128 stands for zero in the data rows.
Here is a table of points, one per row:
[113 162 162 147  54 144 111  85 109 152 141  80  91 101 111 147 177 105 110  57  83 133 134 128 139 152 177 132 191 121  77  93 122 184  95 140 104 168 167 171 136 149 169  99 172 158 135 146 142 195 159 144]
[105 128 115 159 104 109 142  86 136 156 109 163 151  96 195  86  96 123 114 148 120  57 128 134 109 136 212  77  94 124 142 165 127 124 146 141 118  84 171 120 118 121 122 166 136 123 141  97 112 180 143 140]
[ 79 107 162 116  56   0 187 206 129 130 160 162 140 153 183 133 112 120 124  70 120  84  83 126 122 121 142  73  97 107 173 106 116 138 156  94 109 136 107 100  75 119 112  85 135 120 127 100 102 123  72 137]
[145 116 237 115  69 134 136 125 119  86 131 154 132  96 145 109 150 161  43 137 173 126  77 177 160 157 104 168  74 133 198 182 135 116 108 117 166 129 144 105 131 201 128 168 141 123 136 157 156 145 111 158]
[ 81 137 120 124 108 157 139 198 144  77 121 152  92 109  44 103  97 110  95  82 164  70 146 109 175 101  85  93 115 135  86 134 216 128 184 168 135 146  89 182 181 127 131 136 134 121 122 154 157 142 139 138]
[131 111 167  91 182  95  74 105 133 191  75  71 136 173 197 133 156  95 130 165 148  41 174  71 107  87 114 102 123 121  88 111 138  78 113 150  80 121 117 121 108  99 188 143 108 177 144 126  74 123 131 169]
[ 70  97 124 186  86 109 163  61  86  83 110 113 182 156  56 155 108  62 126 165 130  83 168 156  69 139 100  75 117 173  96 154 111 157 116  87 121 135  62 148 116 100 125 117  78 109 113  85  98 105 113 125]
[ 31  79 100 130 184 140 169 194 162  87 125 100  82 142 163 110 163  74 130  88 117 187 125 126 198 192  63 162  71  75 175 160  96  96 143 108 140  81  76  94 141 144 102 107  81  77  75 155  89 116  98 116]
[ 92 114 140 191 118  59 105 115 158 106 107 104  91  65 111 187 136 137 134 146 112 130 126 145 128 119 130  53 179  96 145  95 169 110 182 101 128 134 159 130 170  97 163 139 164 166 135 100 137  81 137 115]
[215  85  58 134 121 132 107 117 125 174 141  62 123 120 168  98 175 159 141 145 146 186 171 131 106 147  46  99 198 170  94 155 150 105 135 203 114 120 176 142 117 157 159 101 164 113 110 131 144 137 154 123]
[123 138 145 120 199 176 113 167 110  94 160 147 216 112 140 114  73 213 126 140 149 141 165  68 165  95 119  96 169 101 150 126  96 125  78 132 150 134  96 131 135 131  96 104 100  52 121 135 105 152 155 104]
[ 94 135 163  97 183 185 118 131 172 166 126 150 124 156 119 161 101 118 132 107 111  85  99 106 166 118 146 184 180 194 124 141 113 131  91 145  91 137 137 150 137 119 131  91  99  89 103 121 151 130 162 112]
[180 160 110 119 199 198 155 131 140 161 131 105 108 152 107  88 154 176 117  90 127 136 199 110  71 149 173 153  50 130 135  98 147 186 164 172 130 183 117 134 161 143 135 141 137 149 119 118 153 118 168 124]
[153 198 104  82 134 100 161  67 107 106 150 164 105 143 138 119 118 103 108 139 185 147  98 108 119 109 122 112 105 151 174   2 150 101  92 123  99 113  90 152 146 112 114 159 113 119 118 123 143 137 108 110]
[154 111 136  87  58 123 131 122 102  75 135 116 155  95 133 126  71  85 167 146 154  87 107 139 120 116 154 150  94  53 103 167 126 129 137 112 121 144 108 125 105 117 110 156 107 147  99 123  96 107 127 126]
[149 144  71 167 112 169  88 157  96 172 133 175  97 154 136 119 110  84 133  40 146 158 125 167 116 168  70 143 164 133 157 132 140 140 136 148 162  89 160 131  90 128 125 165 185 122 112 153 135 163 142 147]
[124 186 102 134 150 166 168 132 115  62 136 156 124 178 137 136 129 177 103  88 144 187  92 104 112 127 114 203  77 198 134 144 155 104 111 155 145 120 146 144 131 127  53 151 123 137 125 136 130 106 125 145]
[169  66 107 157 174  94 102 116 132 139 125 155  99 158 129 121 124 105 122 144 103 118  59 166  99  67 133 132 107  62 140 118 108  72 122  79  99 180 165 125 165 118 110 107 130 117 114 124 132 123 142 125]
[178  37 142 114  80 168 130  94 138 141 147 214  70 116 151 195 179 137 196  99 145 111 156 120 101 116 146  79  77 119 130 140 143  85 188 130 173 133 169  86 132 164 178 133 122 140 143 144 113 153 103 129]
[ 79 127 112 129 131 156 145 109 111 108 144 151 158  84 112 123 154 177 114 202  98 215  60 156  88 124 101 144  79 155 134  89  61 129 118 182 105 102 118  84 125 104  94  92 129  81 109 146 101  75 141 112]
[148  88 127 104 167 191 134 122  91 146 144  79 104 101  85 166 143 187 142 167  83 146 133 123 119 140 148 172 127  76 127 128 179 108  90 121  68 105 113 115 122  96 109 125 104 144 117 105 114 158  78 100]
[240 199 175  94  68 139 140 182 151 128  67 120 230 141 113 136 154 119 159 219  32 166 126  95 143 157 110 120 112  65 135 125 107 141  90 108 113 100 139 139 114 130 119  88 137 169 154 117 129 116 138 103]
[157 100 121 175 149  62 100 144 142 123 160 167 160 108 153 117 134  95 154 150 155 172  73  98  88 136 215 160 186 182 150 112 114 132 123  98 127 104 103 112 116 122 153 135  89 150 113 119  68 112 120 125]
[128 146  96 144 167 112 148 131 175 124 131 165  70 136 118 176  68  84  90 188 122 116 168 157 214  93 137 179 124 111 138 135 165 136 140  84 107 137 135 112 110 123 112 120 129 101 152 122 112 128 114 144]
[ 65 109 142  85 152 169 144 158 153 120 162 115 182 154 111 118 150 104 132 114 185 138 126 159 148 139 148  97 114 131 109 186 197 186 174 111 178 127 163 184 127 115 120 134 152 139 160 122 135 137 191 122]
[158 179 217 148 168 145 154  96 142 161 129 104 102  62  41 123 115 161 107  67 186 112 174 165  28  61 134 119 148 167  99 155  78 128 109 105 141 139 105  52  95 102 133 180 136  86 153 121 200 105  77 138]
[132 130 102 129 151  95 100 124 117 123 121 108 103 159 128  85 105 150  93 144 132 163  75 116 255 131  77 115 121 141 167 126  84 148 109  90 126 141 123 198 132 140 120 137 139 157 150 119 127 116  89 135]
[ 92 177  69  99 163 193 115 171 157 144 108  92 135 108 120 178 155 148 120  96 135  84 114 174 116 170 173 106 126 129  70 143 117 115 107 143 147 134 145 147 139 150 141 113  82 138 119 140 142 112 129 112]
[159 110 151  87  47  88  70 110 129 143 123  69 152 110 132 110 131 130 119 132  79 159 188  78  70 115 192 132 171 180  77 117  63 173 134  91 162 122  99  81 110 131 106  98 191 139 150 119 151  93 136 132]
[ 95 103   9 117  79  80 117 149  96 186 105 142 183 140 164 142  69 188 194 171  71 176 127 113 178 180  47 215 160  99 142 131 141 155 141 186 148 158 130 154 156 160 128 178 130 147 142 176 164 164 140 138]
[131 186 183 184 156  85 105  63  91 106 110 115  68 190 127  52 161  82 190 122 111  53 172 143 125 105 137 123 216 133  96 100 104 107 135 143 160 110 142  99 126 121 184 101 123 159 159 136 156 117 126 120]
Along one direction, these points spread out more than along any other. Take the direction at right angles to it along which they spread out most. Go by this last direction. How many in every 100 of the points above lie lower along it than each point below? Round to a whole number. More than half of the points above lie lower than the first one.
[124 186 102 134 150 166 168 132 115  62 136 156 124 178 137 136 129 177 103  88 144 187  92 104 112 127 114 203  77 198 134 144 155 104 111 155 145 120 146 144 131 127  53 151 123 137 125 136 130 106 125 145] 65
[159 110 151  87  47  88  70 110 129 143 123  69 152 110 132 110 131 130 119 132  79 159 188  78  70 115 192 132 171 180  77 117  63 173 134  91 162 122  99  81 110 131 106  98 191 139 150 119 151  93 136 132] 77
[240 199 175  94  68 139 140 182 151 128  67 120 230 141 113 136 154 119 159 219  32 166 126  95 143 157 110 120 112  65 135 125 107 141  90 108 113 100 139 139 114 130 119  88 137 169 154 117 129 116 138 103] 74
[178  37 142 114  80 168 130  94 138 141 147 214  70 116 151 195 179 137 196  99 145 111 156 120 101 116 146  79  77 119 130 140 143  85 188 130 173 133 169  86 132 164 178 133 122 140 143 144 113 153 103 129] 35
[113 162 162 147  54 144 111  85 109 152 141  80  91 101 111 147 177 105 110  57  83 133 134 128 139 152 177 132 191 121  77  93 122 184  95 140 104 168 167 171 136 149 169  99 172 158 135 146 142 195 159 144] 87
[ 95 103   9 117  79  80 117 149  96 186 105 142 183 140 164 142  69 188 194 171  71 176 127 113 178 180  47 215 160  99 142 131 141 155 141 186 148 158 130 154 156 160 128 178 130 147 142 176 164 164 140 138] 94
[ 79 107 162 116  56   0 187 206 129 130 160 162 140 153 183 133 112 120 124  70 120  84  83 126 122 121 142  73  97 107 173 106 116 138 156  94 109 136 107 100  75 119 112  85 135 120 127 100 102 123  72 137] 0
[ 81 137 120 124 108 157 139 198 144  77 121 152  92 109  44 103  97 110  95  82 164  70 146 109 175 101  85  93 115 135  86 134 216 128 184 168 135 146  89 182 181 127 131 136 134 121 122 154 157 142 139 138] 52
[132 130 102 129 151  95 100 124 117 123 121 108 103 159 128  85 105 150  93 144 132 163  75 116 255 131  77 115 121 141 167 126  84 148 109  90 126 141 123 198 132 140 120 137 139 157 150 119 127 116  89 135] 42
